In the rows, 128 means zero.
One turn sends every row of this set to another row. A few are shown first. Where does it send the rows asked after them?
firu: [ 98 153 131 114 110  91 122 126 140 128 109  96]
mobid: [ 98 108 119 105 120 149 133 136 131 150 147 113]
dul: [108 160  71  99 105 115 137 102 145 131 117 134]
fipin: [130 165  98 129 114 100 114 108 148 146 118 148]
kozu: [123 134 118 112 110 111 163 135 104 167 129 110]
pati: [134 163 103 111 137 119 120 160 160 136 124 124]
disa: [127 140 108 142 103 113 112 149 107 120 123 110]
zakeg: [ 90 133 102  87 115 107 117 116 171 139 119 125]
tiz: [126 108  94 118 118 109 137 114 174 147 129 131]
sem: [103 109 109 114 134 101 129 122 143 128 138 157]
nem: [134 165  97 106 134 100 128 156 153 153 114 131]
Mag: [136 146 110 121 105 141 140 151 112 141 115 157]
tuv: [110 166  80 115 103 137 153 132 123 136  97 138]
Genof: [112 159 127  99 110 129 144 108 154 161 134 105]
visam: [128 151 118 107 103 144 140 156 111 140 102 139]
fibad: [109 120 105 109 140 107 128 130 137 134 140 167]
Pulu: [127 111  89 128 124  99 130 116 165 140 131 138]
koso: [142 127  82 131 123 128 130 150 133 126 130 151]
tinur: [ 94 135 118  87 120 111 131 112 171 137 134 121]
retu: [109 174 104 118 129 104 133 144 122 160  96 125]
Mude: [101 116 123 118  86 138 140 134 109 136 130 109]
tamum: [100 139 114  97 114  84 119 104 141 157 130 109]
gol: [133 124  96 149 115 117 125 152 114 127 112 123]
gefi: [103 144 121 128  94 127 138 149 121 181 118 130]
momid: [135 155  95 105 123 102 133 152 148 168 103 143]
velel: [131 152  92 117 111 102 103 108 147 129 116 148]
vabar: [134 121  78 125 141 127 129 146 127 122 129 137]
Tunit: [ 93 160  89 100 104 142 148 109 123 140 135 111]
gifa: [ 98 149 121 135  97 121 132 135 126 183 112 132]
fovad: [120 182 105 125 122  94 134 132 130 163 109 124]
kizin: [115 120 118  90 103 138 121 153 152 122 136 115]
punuz: [123 112 100 149 125 119 133 144 112 134 105 137]
Gaf: [115 116 118 117 129 127 136 106 137 102 124 120]
bop: [ 91 147 124  99 112  88 117 116 143 144 124 104]
Gif: [ 96 138  81 120 121 145 147 115 127 112 120 135]
Rabot: [103 119 108 113  89 137 134 133 112 149 128  93]
gezuk: [119 169 121 103 109 139 133 119 141 162 133  97]
dop: [112 109 124 115 114 129 149 107 125 112 130 127]
rupo: [117 145 123 110 112 113 160 141 115 177 127 110]
pifup: [101 110 119 103 105 146 126 148 139 134 141 111]

gefi moves to sem
fovad moves to koso
Genof moves to fipin
Now find these:
disa moves to kizin
tiz moves to gifa
momid moves to punuz
retu moves to vabar
gezuk moves to velel
nem moves to gol
tuv moves to Gif

One turn sends every row of this set to another row. A few are shown first. Where does it send the rows asked after them?
Kefo: [149  98 147 128 126 118 119 131 142 129 146 117 111 130 138 101 150 128
 111 143 143 141 119 138]
dus: [167 147 115 105 109 121 109  94 135 143 123 102 116 148 123 107 108 130
 155 103 133 135 104 118]
feze: [114 131 119 115 112 138 138 127 129 136 111 154 146  95 131 150 106 108
 143 131 123 138 146 140]
febif: [141 142 134 169  89 116 123 126 159 109 133 137 107 124 136 127 148 116
 105 129 144 106 121 114]
pafi: [133 116  68 136  68 129 134 103 144 145 135 123 118  95 127 130 149 130
 125 116 163 116 137 111]
Modo: [128 110 111 173  93 132 127  88 107 138 132 110 135 121 150 100 142 113
 142 123 167 113 130 114]
pide: [182 121 123 115 109 111 100 105 125 152 127 109 101 105 125 118 108 122
 160 113 114 118 105 124]
vadel: [111 138 120 135 122 135 146 119 132 139 138 155 115 115 105 147 128 137
 170 122 144 126 151 122]
gil: [152 138 133 126 124 117 143 126 155 127 133 142 103  99 110 115 148 138
 103 116 165 132 124 140]
lub: [127 133 109 118 107 139 122 111 128 130 111 171 128  99 137 172 114 134
 133 135 127 142 136 126]
vef: [139 117 124 116  97  98 163 119 162 123 140 116 108 109 115 114 146 117
 103 123 141 132 105 134]
tik: [116 142 125 126 148 132 131 133 113 118 132 157 122 119 117 148 124 121
 147 124 135 140 137 104]
bur: [123 151 109 121 102 114 107 129 114 115 125 145 152 121 119 150 108 122
 132 111 121 146 140  99]
Sovis: [143 130  97 162  84 147 133 103 117 122 128 109 131 100 136 101 144 140
 134 141 138  98 112  96]
Tep: [127 125  82 161  92 140 144  94 109 133 110 107 116 115 119 122 142 104
 137 130 165 107 121 105]
Tuked: [153 113 141 111 106 119 144 112 147 135 141 131 124 121 113  98 125 113
  90 127 170 124 139 131]
bul: [139 113  94 166 107 156 126  98 108 145 135 142 113 123 119 129 152 111
 140 137 145 110 106  94]
bopum: [158 106  97 155 104 151 133  93 106 131 135 120 125 109 130 126 160 110
 145 140 161 118 109  97]
beme: [183 156 107 125 102 111 106  97 133 148 134 127 127 121 113 108  92 136
 158 109 142 123 120 123]
puguz: [168 136 120 110 104 117 111 114 121 122 127 108 119 148 116 121  84 134
 153 109 139 144 102 121]
Vin: [135 137 115 128  89 101 115 122 109 119 137 143 146 123 126 147 122 129
 135 121 124 163 148  88]
nari: [119 144 116 144 117 120 140 115 117 127 130 159 119 121 113 165 139 127
 159 128 133 133 152 116]
Kobol: [136 110 142 113 106  91 139 106 138 151 145 119 137 104 120 121 131 105
  98 149 145 132 119 138]
Febo: [167 122 110 114  86 111  85  74 138 143 116 132 106 127 114 110 108 118
 155 111 150 124 119 122]
Bib: [137 111 127 113  87 110 137 131 163 159 138 125 131 106 133 113 136 131
 104 147 163 131 115 139]
Nor: [158 115 107 104  93 118 107  92 115 140  85 125  94 114 130 117 105 130
 153 123 123 137 109 134]
fof: [129 102  85 148  84 149 107 102 128 114 128 109 103 124 155 118 153 124
 127 118 151 132 105 120]
gepa: [140 113 116 146  87 154  96 112 120 114 155 127 125 112 128 115  99 105
 139 119 117  98 108 109]
vebos: [119 129 118 112 114 142 129 113 135 132  89 146 152  99 138 151 110 102
 128 116 124 133 131 124]
Sene: [125 115 143 117 121  95 125 107 148 149 117  82 131 125 119 113 137 118
 133 125 134 136 132 137]
Tuk: [190 125 107 114 125 123 129  89 114 128 133 140 148 115 126 103 117 128
 153 124 134 109 124 100]
lada: [177 126 105 104 111 145 101 103 142 123 131 147  99 126 141  94 113 144
 146 127 139 120 107 127]
bogu: [129 133 137 119  92 117 136 120 163 146 135 127 124  94 152 121 133 114
 106 153 157 144 117 142]
Mot: [106 138 108 139 100 126 119 132 124 124 123 139 140 121 130 142 110 129
 146 120 117 174 139 118]
nit: [156 118 140 117  88 114 141 113 139 117 127 126  82 131 141 120  98 105
 150 138 122 124 126 144]
kerot: [120 116 106 159  99 136 119 100  92 127 158 118 141 106 138  97 144 133
 129 124 132 132 112 103]

bur moves to feze
dus moves to Bib
Tep moves to beme
Now find these:
Sovis moves to pide
puguz moves to bogu
Sene moves to pafi
Vin moves to vebos
lada moves to Kefo
kerot moves to Nor
Modo moves to Febo
tik moves to Mot
gepa moves to nit

One turn sends every row of this set to another row. A few are shown first. Where does it send the rows asked after them?
Vov: [114 139 137 131 162 131 122 143 118 137 111 129  91]
beve: [150 125 127 129 138 108 132 128  92 109 129 139  92]
gufen: [122  95 134 125 144 139 151 124 101  98 155 108  99]
mibi: [122 119 151 122 134 163 136  98 126 119 116 142 102]
bil: [151 127 114 117 132 108 129 137 155 141 148 132  98]
kob: [162 112 137 128 140 103 150 136 122 138 129  90 114]
deket: [147 120 111 140 147 133 123 127 160 116 140 104 136]
tete: [169 108 126 128 140 136 118 126 134 121 132  96 130]
rap: [122 123 108 134 149 166 166 134 137 135 117 125 121]
saz: [140 129 113 113 151  98 142 126 128 128 167 123 111]
fevi: [121  84 114 126  94 137 151 116 135 132 144 103 119]
pere: [114 110 123 125 129 146 115 145 125 126 146  82 121]
vol: [102 144 116 137 114 137 133 106 147 111 139 144 114]
dusu: [128 106 121 132 118 129 133 163 114 148 147 145 100]
sugo: [125 111 116 163 113  94 135 118 120 133 129 142 133]
dedug: [103 114 129 127 119 144 124 103 110 138 103  92 114]
bofas: [122 117 112 107 121 138 141 125 104 132 103 135  80]
vip: [123 122 121 142 118 146 148 101 135 149 135 115 155]
buzum: [126 133 143 121 130 107 175 104 131 112 135 132  92]
Tibug: [136 123 133 136 147 141 138 157 126 155 138 149 106]
Zeru: [152 130 138 106 131 125 114  96 119 150 126 129 117]
Golid: [108  94 136 151 128 142 126 139 119 148 149 103 135]
sazi: [112 122 143 150 119 108 137  94 147 118 117 102 111]
zefe: [137 127 140 152 120 138 150 100 151 109 107 120 125]
kire: [129  87  96 139 150 110 151 139 117 137 143 113 126]
Refot: [101 138 127 134 125 111 169 108 122 123 136 151 109]
nif: [108 128 130 124 110 135 169 145 120 131 111 128  86]
papim: [108  94 115 128 114 132 137  91 109 114 121  95 113]

bofas moves to saz
rap moves to Zeru
Now find these:
dusu moves to deket
bil moves to pere
Refot moves to Tibug
vol moves to Vov
kire moves to vip

One turn sends every row of this set to another row. A few are shown first. Where does it send the rows asked after them?
tus: [142 155 133 135 118 119 114 114 147 103 152 124 130 119 117 145 156 146
 151 107 128 142 121 126 115 124 169 141 141 144 126 145 117 143 127  93
 163 159 134 122 127 111 128 148  86 120 117  96 120 133 126]
vab: [139 148 138 133 116 119 120 116 142 103 153 125 128 124 120 156 159 142
 152 104 120 142 122 130 121 127 172 145 143 139 125 137 119 152 129  86
 164 155 135 125 124 106 126 146  92 124 116  99 121 131 129]
volid: [124 107 135 113 148 122 127 113 136 152 102 119 118 138 152 110 118 164
 121 153 123 133 122 134 116 131  87 118 104 115 122 137 129 122 141 152
 105 129 108 128 101 144 131 100 158 130 131 123 139 129 138]
Bero: [131 120 137 107 137 124 134 124 115 153  99 131 131 143 152 120 121 109
 117 145 136 131 143 134 124 126 101 101 104 130 130 122 126 113 148 129
 109 107 114 114 128 150 129 112 181 139 126 128 131 136 133]
buvi: [154 147 143 138 112 152 124 104 123 108 159 128 129 104 103 137 158 147
 161 116 139 144 133 133 129 126 150 132 153 144 139 119 124 136 144 121
 154 140 125 137 140 112 144 137  84 123 121  96 106 117 137]
kosav: [143 139 129 135 109 131 111 138 128 109 147 137 134 115 101 124 150 116
 149 108 141 130 129 137 147 148 167 137 152 130 130 143 129 151 115 114
 173 149 158 141 133 123 137 161 102 114 145 133 113 130 139]
Bazu: [130 118 140  95 135 136 133 114 107 156 106 126 128 143 148 121 106 107
 110 139 140 128 142 125 127 120 101  96 110 122 131 126 128 108 141 127
 114 117 123 114 131 162 121 105 160 133 129 132 131 131 130]
bara: [101 130 122 111 136 103 130 123 128 137  96 131 125 134 151  99 100 120
 115 135 135 109 141 127 121 101  99 121 120 110 119 128 109 112 111 134
 101 132 119  94 118 133 124 111 148 135 130 128 123 145 106]
Dofig: [118 121 126 101 161 116 127 120 128 140 101 117 158 130 134 134 106 136
  98 139 114 119 103 140 130 116  95 126 119 105 124 132 134 105 139 138
  95 132 138 110 114 130 114 111 153 139 119 117 140 140 115]
vafof: [126 156 131 133 119 144 109 129 139  88 145 117 134 107 111 139 138 146
 158 105 120 131 138 143 139 139 158 138 153 119 146 136 156 147 137 111
 148 141 151 157 124 106 136 158  96 132 150 115 117 129 147]
safa: [153 140 140 134 114 153 124 109 121 110 162 132 126 108 113 135 161 158
 160 114 137 140 134 137 135 130 147 134 150 144 134 125 125 150 138 123
 158 126 134 135 138 112 142 143  91 123 129  85  98 112 130]
Zib: [146 142 139 136 111 150 127 113 118 108 163 133 129 108 106 142 169 146
 159 112 136 138 133 135 127 130 151 134 155 147 136 120 125 148 139 126
 159 140 128 136 133 113 145 139  89 123 128  91 105 116 133]
bubo: [142 132 135 141 111 137 125 129 127 115 149 145 130 118 110 124 141 123
 152 107 139 132 130 140 152 137 167 137 157 130 121 142 123 160 116 118
 176 143 163 137 136 121 132 159 102 113 147 135 110 117 136]
lilu: [124 160 138 141 117 134 102 136 142  90 149 121 137 110 105 138 141 150
 150 110 123 140 131 147 131 148 153 138 151 122 139 134 158 156 126 105
 150 138 148 157 120 106 133 159 105 131 151 123 116 129 137]
Fegi: [126 115 141  99 136 140 127 119 120 144  97 129 132 142 149 108 114 104
 124 135 134 131 125 131 131 127  98  93 107 122 129 121 129 117 154 134
 106 108 109 118 129 155 122 104 163 139 133 128 136 131 126]
Bebu: [104 129 116 123 134 106 137 131 138 148  95 136 131 135 157  94 111 125
 116 142 130 111 132 124 120 107 102 119 124 119 128 120 110 116 126 141
 104 140 109 102 122 139 126 114 167 132 130 128 126 140 108]
tepim: [144 144 136 132 122 122 119 116 143 106 151 127 129 123 125 146 152 147
 152 102 125 141 119 124 131 126 168 147 143 135 122 139 112 151 122  81
 164 149 142 117 129 101 122 151  93 120 114  96 112 131 122]
gor: [134 158 129 138 116 133 101 136 144  96 146 120 140 110 107 140 141 147
 152 111 123 135 137 149 136 149 158 134 150 123 137 140 153 150 135 110
 151 133 151 161 129 110 133 164 100 134 149 117 113 133 142]
pobop: [130 118 142 102 141 132 132 119 105 156  94 126 134 141 156 115 109 117
 125 134 127 123 139 125 137 132 102  94 104 125 134 120 118 122 139 134
 121 105 113 117 125 144 128 103 168 137 125 138 140 129 132]
Mogu: [123 120 139 123 137 113 131 114 144 152 109 124 121 130 159 111 118 158
 114 153 125 128 117 128 116 125  84 123  97 116 133 138 136 127 138 149
 101 127 118 127 112 147 134 112 172 132 131 122 146 128 136]
zunil: [149 146 143 134 112 154 123 111 122 102 162 127 134 109 104 142 168 150
 151 115 140 143 130 131 116 130 149 131 149 151 141 121 136 148 137 119
 159 142 127 137 134 120 144 136  89 115 125  96 108 115 127]
fekod: [118 114 144 111 137 120 121 111 148 133 102 121 119 133 156 105 114 151
 125 143 126 124 111 133 119 126  82 116  90 110 123 139 135 132 143 145
  95 117 113 127 110 143 133 103 155 137 129 121 146 132 126]
beved: [149 148 141 135 117 119 120 110 143 106 149 124 130 118 113 150 149 141
 152 110 126 145 116 130 127 123 173 145 141 136 125 139 113 140 130  88
 161 158 136 122 130 103 126 140  87 122 107 106 122 128 130]
sof: [132 153 132 141 122 138 113 127 151  99 150 119 138 112 116 145 132 158
 155 105 116 139 133 144 139 140 150 136 160 123 130 136 147 154 137 105
 152 127 153 156 127 107 127 169 101 132 151 120 111 131 141]
daz: [129 110 130  98 140 125 130 128 111 156  89 126 126 149 149 114 117 116
 125 143 130 132 143 135 126 135 104 102 110 123 121 124 120 110 141 133
 117 110 109 118 119 150 123 102 165 134 132 136 131 135 137]
ragaf: [137 136 132 130 106 134 118 131 125 102 145 133 124 112 109 125 144 116
 151 104 136 126 130 137 148 137 173 140 149 126 137 149 131 150 114 114
 173 155 161 135 128 122 139 154  98 113 146 133 122 121 144]
tepu: [136 133 132 139 104 127 120 135 126 110 153 140 126 116 107 129 151 122
 148 107 134 129 127 141 146 142 169 141 157 128 127 140 124 159 114 117
 173 153 156 137 127 121 138 157 103 118 147 134 117 123 140]
dar: [135 141 133 138 100 131 113 138 124 103 149 137 126 112 102 122 147 120
 144 110 141 131 131 143 139 144 166 135 154 133 133 142 135 157 106 114
 172 146 153 134 128 123 140 156 104 115 151 139 117 120 134]
gok: [118 112 123 100 152 114 123 125 138 132  93 121 152 132 140 122 113 122
 109 132 112 123  87 143 134 124  99 120 112 111 120 136 123 111 144 137
  97 123 125 104 114 134 116 112 157 140 122 123 150 138 113]
pufan: [123 113 147 118 151 125 128 106 132 146 108 121 126 129 157 111 109 167
 120 143 120 121 122 128 127 125  89 109  96 116 132 138 127 135 140 153
 106 124 116 125 104 137 138 104 161 138 125 128 147 126 130]
galot: [112 124 140 120 142 126 117 110 135 145 109 113 115 138 150 112 115 155
 125 143 126 118 112 129 112 132  78 122  97 106 128 135 129 130 140 146
  95 128 122 119  97 144 132 102 161 138 121 130 143 127 125]
Vafe: [137 151 137 127 120 126 118 112 143  91 147 120 127 119 123 149 153 139
 156 101 124 138 128 129 122 118 176 144 139 137 133 144 124 143 129  88
 159 158 138 123 123 104 130 144  86 121 116  98 122 131 131]
Piba: [123 117 121 112 157 106 131 131 130 140  95 123 158 128 139 129 123 129
 104 143 115 123 104 142 128 123  94 128 113 117 124 130 125 107 140 140
  98 123 128 105 113 126 126 119 174 138 116 121 140 144 120]
Keke: [133 156 138 143 113 131 104 128 150  96 147 117 129 109 108 138 132 153
 157 111 122 137 137 144 141 145 156 137 151 114 136 133 148 149 136 102
 148 137 147 161 126 104 134 161 100 136 144 128 114 133 148]
nis: [123 123 136 105 137 139 125 117 109 151 100 116 128 148 143 123 114 110
 126 136 132 122 130 134 118 134  91 100 108 122 129 122 124 114 150 136
 108 106 121 114 118 156 124 104 167 140 124 141 137 127 128]
vug: [101 128 120 117 129 118 125 122 125 146  99 124 117 142 150  96 108 123
 125 135 132 104 129 130 116 115  99 116 118 115 122 124 103 120 128 143
 100 134 115  93 110 145 126 103 157 139 123 137 128 130 103]
tibo: [125 155 133 142 113 136 110 132 143  96 153 122 132 113 112 144 142 151
 155 106 118 136 139 146 136 145 155 137 159 123 136 130 149 156 138 107
 151 136 145 160 122 108 134 163 102 136 151 118 112 133 145]
Doki: [119 110 116 102 161 109 126 133 127 142  85 116 152 136 136 126 118 139
 113 144 107 124 109 145 130 132  96 127 120 110 116 130 123 104 139 143
 102 123 121 113 104 124 119 109 160 138 124 124 137 142 126]
feke: [119 119 124 106 160 112 128 127 123 140  90 115 159 128 144 129 107 142
 111 132 102 114 106 139 139 125  98 119 114 114 127 128 119 114 135 143
 104 116 126 107 111 119 123 110 160 142 117 127 149 137 117]
zuzeg: [105 115 122 111 131 114 130 125 140 131  92 133 127 135 153  86 111 114
 123 132 135 109 120 125 126 110  96 115 116 115 119 124 106 121 127 141
 102 130 106  97 119 141 128 108 151 131 129 130 129 140 103]
fisoz: [120 121 150 112 143 120 125 106 129 142 113 122 117 128 149 113 110 156
 117 147 135 127 125 127 120 124  73 122  92 105 127 142 139 126 127 149
  99 118 127 127 108 141 139 104 153 130 131 119 140 131 138]
sor: [147 142 140 130 116 156 126 107 119  97 157 128 127 104 108 135 166 142
 161 110 140 134 134 132 129 123 154 136 148 144 143 130 131 143 138 128
 158 147 135 134 131 114 150 136  84 116 126  92 111 115 139]
padit: [113 123 123 109 152 118 123 126 123 141  93 115 150 140 134 131 114 121
 116 134 113 114 101 144 123 127  97 125 114 110 118 130 121 111 141 140
  96 125 135 101 107 133 116 106 161 143 113 134 145 134 112]
tagop: [143 134 132 141 101 128 116 130 128 108 148 137 125 108 100 119 140 122
 150 112 140 127 129 141 155 142 167 141 156 123 130 139 122 148 114 120
 168 150 154 137 133 117 142 155  99 119 142 143 113 123 141]
Pir: [149 152 142 139 118 149 120 110 126 110 159 135 130 108 105 131 167 148
 159 117 143 142 132 131 121 128 153 132 147 150 135 130 128 146 139 126
 159 147 128 140 136 116 143 139  86 117 125  87 105 119 132]
bar: [140 150 138 131 115 123 118 118 141  98 152 124 136 122 113 151 158 140
 143 108 126 141 120 133 113 124 175 141 142 144 128 136 125 148 124  88
 162 158 135 121 128 110 125 140  90 120 112 102 120 126 115]
Ruv: [106 121 122 116 144 113 133 120 130 142  93 128 131 135 160  96 100 132
 118 129 124 107 136 122 129 107 107 106 122 122 127 123  98 122 125 137
 110 136 108  96 112 132 129 110 158 137 124 139 132 140 104]
Tidu: [105 116 113 112 143 110 132 127 133 147  87 128 126 145 154  96 111 134
 122 140 124 118 134 129 119 112 107 117 127 118 117 124 103 111 128 138
 107 142 101 101 109 135 119 104 153 132 129 130 123 142 111]

ragaf moves to sor
Doki moves to Tidu
bar moves to dar
Now find these:
kosav moves to Pir
safa moves to sof
Fegi moves to fekod
Mogu moves to Piba
Ruv moves to pobop
bara moves to Bazu
tepu moves to Zib
Keke moves to beved
nis moves to galot

